0: [146 107 121 132 140 112 115 149 119 126 132 134 116 142]
1: [126 136 115 135 133 126 124 106 125 161 159 121 106 109]
2: [ 84 160 134  84 170 127 146 119 189 157 146 173 183 138]
3: [162 117 142 148 113 152  98  91  69 144 161 107  20  48]
4: [200  99 129 152  98 136  94 143  51  93 118  73  57  61]
5: [108 171 133  72 188 168 118  96 158 142 174 160  99 124]
6: [112 129 130 109 149 163 119 130 113 130 153 146  82 115]
7: [ 74 181 118  63 162 124  87  96 169 179 185 214 125 150]
8: [143 102 111 174 104  96 123 114 135 126 105 108 152 105]
9: [ 97 184 150 103 167 162 120  91 158 153 177 181  98 124]
10: [176  77 150 159 111 182 116 159  68  65 122  54  77  83]
11: [137 127 123 139 127  99 134 108 134 119 141 125 134 146]
12: [147 125 100 194 100  41 161 157 179 148   4 129 255 182]
13: [150 117 129 165  94 108 142 124 117  88  98  87 114 100]
14: [149  92 135 165 103  98 136 167  67  95  74  94 139 113]
15: [172  78 130 189  67 151 138 102  58  73  67  49 137  74]
16: [119  75 117 147 109 111 147 119  83 106 137  97 113 100]
17: [ 85 184 142  58 168 189  76 114 161 172 203 176  84 175]
18: [ 98  93 137 106 138 127 141 147 114  98 117 118 155 130]

[ 98 146 133 119 140 133 135 108 184 156 138 170 157 174] --> 2
[109 147 104  72 166  85 108 207 182 196 101 190 204 179] --> 2
[153 113 144 142 105 160 136 168 117  90 120 100  95 120] --> 13
[ 85 137 117 106 130 145 140 141 166 142 140 165 209 144] --> 2
[170 108 113 178  82 124 141 132  74 150 115  84  81  88] --> 13
[ 91 176 109 141 141  84 139 137 206 170 116 195 201 176] --> 2
[101 157 109 117 140 124 135 129 195 141 112 189 155 178] --> 2
[137 123 125 173  91 106 155 103 121  97  61 106 179 164] --> 8
[121 158 127 134 172 140 133 117 167 144 188 149 198 156] --> 2
[133 111 120 175  70  75 154 111 133 113 105 112 195 126] --> 8
[139 130 134 120 143 149  92 117 121 137 158 141 101 119] --> 6
[100 163 125  84 135 143 136  84 185 135 117 176 201 165] --> 2
[133 145 153  84 158 157 108  93 106 113 192 120  59  97] --> 6
[117 136 141 118 117 142 129  98 101 126 168 130  36  95] --> 6
[125 100 122 185 106  67 142 156 138 126  49  93 231 136] --> 12
[120 123 134 122 134  83 153 168  98 142 106 131 181  68] --> 18
[129  99 156 159  99 167 122 143 106  73 108  87 101 152] --> 13
[144 150 127 173 102  74 139 110 115 131  67 122 151  91] --> 8
